Each row has a name. Each piece below is followed by the name of the row it came from, unless a question asks for something else. Each question is about the rows just above it. Places in a row count from 1.

[ 0.14  0.10  0.00  1.19 -1.07 -0.59 -0.47  1.77 -1.48  0.69  3.99]  Peban
[ 2.43  1.71 -4.85 -4.84  4.52  3.83  3.63 -8.15  8.19 -7.74 -6.04]  latal
[-0.74 -0.99 -0.07 -6.32  5.26  0.68  5.78 -0.94  1.22 -1.47  0.67]  Tofim
[-1.57 -1.71 -0.38  5.64 -5.44 -4.90 -4.73  3.42 -3.36  2.59  5.01]  gubi
[0.67] is at row and place | Tofim, 11
Where in the named rows is [-0.07]? | Tofim, 3
[-4.84] is at row and place | latal, 4

[-0.70 -0.72 -0.95  1.69 -1.40  4.80 -1.23 -2.92  0.93 -2.40  0.98 -1.81
 -0.16  2.21  0.87 -6.01 -0.99  0.73 -1.99 -1.42 -3.62  3.65  1.17  0.79
  2.02  6.06  3.49  5.31  3.83  1.36 -2.34  4.98 -3.20  1.15 -1.40 -0.60
 -3.54] : Lazop
[ 3.90 -6.64  3.01  0.45  1.48 -2.76 -5.02  0.11 -1.98  2.24 -3.08  1.90
 -3.33 -3.60  4.55  0.60  0.37 -2.08  1.21 -0.65 -2.34  2.42  0.13 -3.13
  1.24  1.83  2.28  0.72  0.04  2.14 -6.26 -2.37  0.44  2.95 -1.60 -4.96
 -3.89] : vun
[-3.11  1.24 -0.95  1.69 -1.40  4.80 -1.23 -2.92  0.93 -2.40  0.98 -1.81
 -0.16  2.21  0.87 -6.01 -0.99  0.73 -1.99 -1.42 -3.62  3.65  1.17  0.79
  2.02  6.06  3.49  5.31  3.83  1.36 -2.34  4.98 -3.20  1.15 -1.40  0.28
 -1.42] : Vunid
[-0.72 -0.94  1.27  4.49  1.05  3.22  1.52  1.76  4.71  1.78 -2.66 -2.32
 -0.81  1.94  5.93  0.10  1.78  2.75  1.06  1.43 -1.92  6.37 -1.85  1.82
  0.64 -6.44 -0.28 -0.72  0.84 -4.61 -1.80  1.60  2.68 -0.56  1.38  1.68
 -6.07] : gubi
q: [-0.70 -0.72 -0.95  1.69 -1.40  4.80 -1.23 -2.92  0.93 -2.40  0.98 -1.81
 -0.16  2.21  0.87 -6.01 -0.99  0.73 -1.99 -1.42 -3.62  3.65  1.17  0.79
  2.02  6.06  3.49  5.31  3.83  1.36 -2.34  4.98 -3.20  1.15 -1.40 -0.60
 -3.54] | Lazop
Row and place of [2.42] in the named rows: | vun, 22
Give the next 2 entries after [ 1.24 -0.95]. | [ 1.69 -1.40]
The next 2 entries after [-3.13  1.24]: | [1.83 2.28]
The next 2 entries after [ 1.90 -3.33 -3.60  4.55  0.60  0.37]: | [-2.08  1.21]

